Rotation paths and how fast each direction turns (degrees per step)
Each turn is a multiple of 5 degrees from 10 to 175, or 0.
Each row of a path follows its step; steps can be skipped.
path 1
step 0: [-12  -1   3 -10  -2   3  13  -7 -14   4   5   0   4  11  -1   6  -9  -5
  21   3 -18  10   2  -1   4 -16  -8 -14   4  -5 -17  13  -5  21   6  -7
   2 -10   1   8  12  -4   7  -1   0   0  -7   0   1  -3   1 -24  10  -8
  -6   4  -2   8]
step 1: [ 12  16  14 -10   6  -4  -5   4   5 -10  -4 -16  -4   6 -11  -2   2   9
 -12  -6   5  -2   1 -18   8   4   2   6  -7   1  -6  -3  -3   7   3   8
   1  13   3  10 -11   3 -14  13   1 -18 -10  11   0 -26  12 -11  -2   2
   3   1  -2   6]
step 2: [-20 -10   7  -5   7  19   4   7  -5  12  -2   2  -1  23   6  -7  10 -10
   9  -3  -4 -10  10  -4  -8 -13   4   9   8 -12   7   7  11   0   9   8
 -18  -5 -12   3  -8   9   3  -2   1  11 -15   4  -2  -4  -1  -9  -5   1
  -7  13   4  -3]
step 4: [ -8  10  -5  14   1  -4   4   0   1  -6  18  -8  15  10 -12  -7   6  -1
   3 -10 -10  -5  21  -2 -11  -3  -7  -8  -6   0  -7   0  12  -9 -15   2
 -12  10  -9  15  -3   3 -12  -8  -4  -6 -13   8  -4  18   0  -9   3  -6
   6  18   2  -3]
step 7: [ -5  -2   7   1   4  13  19  10  13  -2   4  -9  -2  17   7  -4   4 -10
   2   6 -19  -2   0  -6   5  -2   4  -7  10  -3 -18   3  14   4  15 -15
   0 -12  17 -14   4   1   3   3  -3 -20   4  -3  -9   5  13 -11  -1  -6
   5  -1   9   3]
step 8: [ -4  16   6  -8   8   2  -8  -2 -11  -6  -2  -7  11   8   6   7  -9  12
  11   2   0   8  -5  -8   2  -3   0   3 -21  -5   3  11   0   9  -5   2
  -6 -10   0  14   0 -23 -10  -1  11 -15 -18   5  -5 -13   0  -8  15  15
   1   1  -4 -12]
step 9: [  1   2  12  -2  -2  11   1   2   4  -1 -10 -16  -5  13 -15   0   4   2
  11   1  -5   5   6   4  -3 -12  -4  10   3  12  -9  -3   7  12   5   3
 -10  -4 -11   9 -10  33  -6  -5  -9  -9   6  14   3  -7   6 -10  -7  -8
 -11  -1  17   2]
step 10: [  7  -2  -4 -12  10   8  -8  -5   7   4   6   2  -4   9  12  -4 -10  -8
  11  -8   8 -14   5   4  -5  -4   8   8 -11 -16  -3   7   2  16  -3  11
  -2   8  14  -9  -4   6   4   9  -5  -3 -30  -8  -1  -6  -2 -15   3   0
   6  10 -17   3]
step 13: [-13  -5  20   7  -7   0  -6  23  -4   8   1  -3   5  18   9  -7   4   4
   0 -13   4  -1   8 -11 -15  10  20  -2  -4   2 -11 -15 -13   3  -9   7
  -4  -8  -1  12   3   4   3   6  -2  -6  -4  14 -10   1 -11  -2  10  14
  -2   4   3   2]
Speeds:
[ 1 -4 -3  0  3 -1  4 -5  5 -2 -3  1  1  1  2  2 -3  4 -1  1  3 -3 -2 -2
  2  2  1  4 -3 -2  2  1  1  2 -4  1  3  2 -1 -2  0  0  0  3  3 -3  5 -1
 -4 -3  3 -3  1 -2  1  1 -2  2] | 160
[ 1  1 -1  5 -5 -4 -2 -1  2  2  2  0  3  1  2 -2  2 -4  2  1 -1 -2  1 -2
  5 -2 -4 -1 -2 -4 -1  2  1  2  2 -2  1  2  4 -1  5 -4 -3  2 -3 -1  1 -1
  0  0 -3  0  3 -5  0  0  1  1] | 100
[ 0  3 -1  0  2  1 -1 -3 -2  0  0  2  0 -1  2  1 -4 -5  2  1  5 -3 -3 -3
  0  1  4 -5  0 -5 -1  1 -5  1  2 -2 -1 -4  3  3  5  3  5 -2  1 -1  1 -1
  1 -1 -2 -2 -1  3  0  2 -2  0] | 145
[-1  4  3 -1  3  1 -3  2  0  2  1  5  0  1 -2  2 -1 -1 -2  2  1 -2  3 -2
  2 -1 -3  2  0 -6  4 -3 -2  1 -2  1 -2  3 -3 -3 -3  5 -1 -3 -3  1 -2 -2
  2 -1  1  2  1 -3 -3  4 -3  3] | 45
[ 2 -2  0 -1  1  2 -5 -2 -2 -1 -2  0 -1  2 -2  1 -1  0 -1 -1  0 -3  3  1
  1  0  3 -2 -1 -6  3  1  0 -1  2  2 -4 -3 -1  1 -3 -7 -3  0 -1  4  2 -1
 -6  2  5  1  2  1  1 -2  5  0] | 120
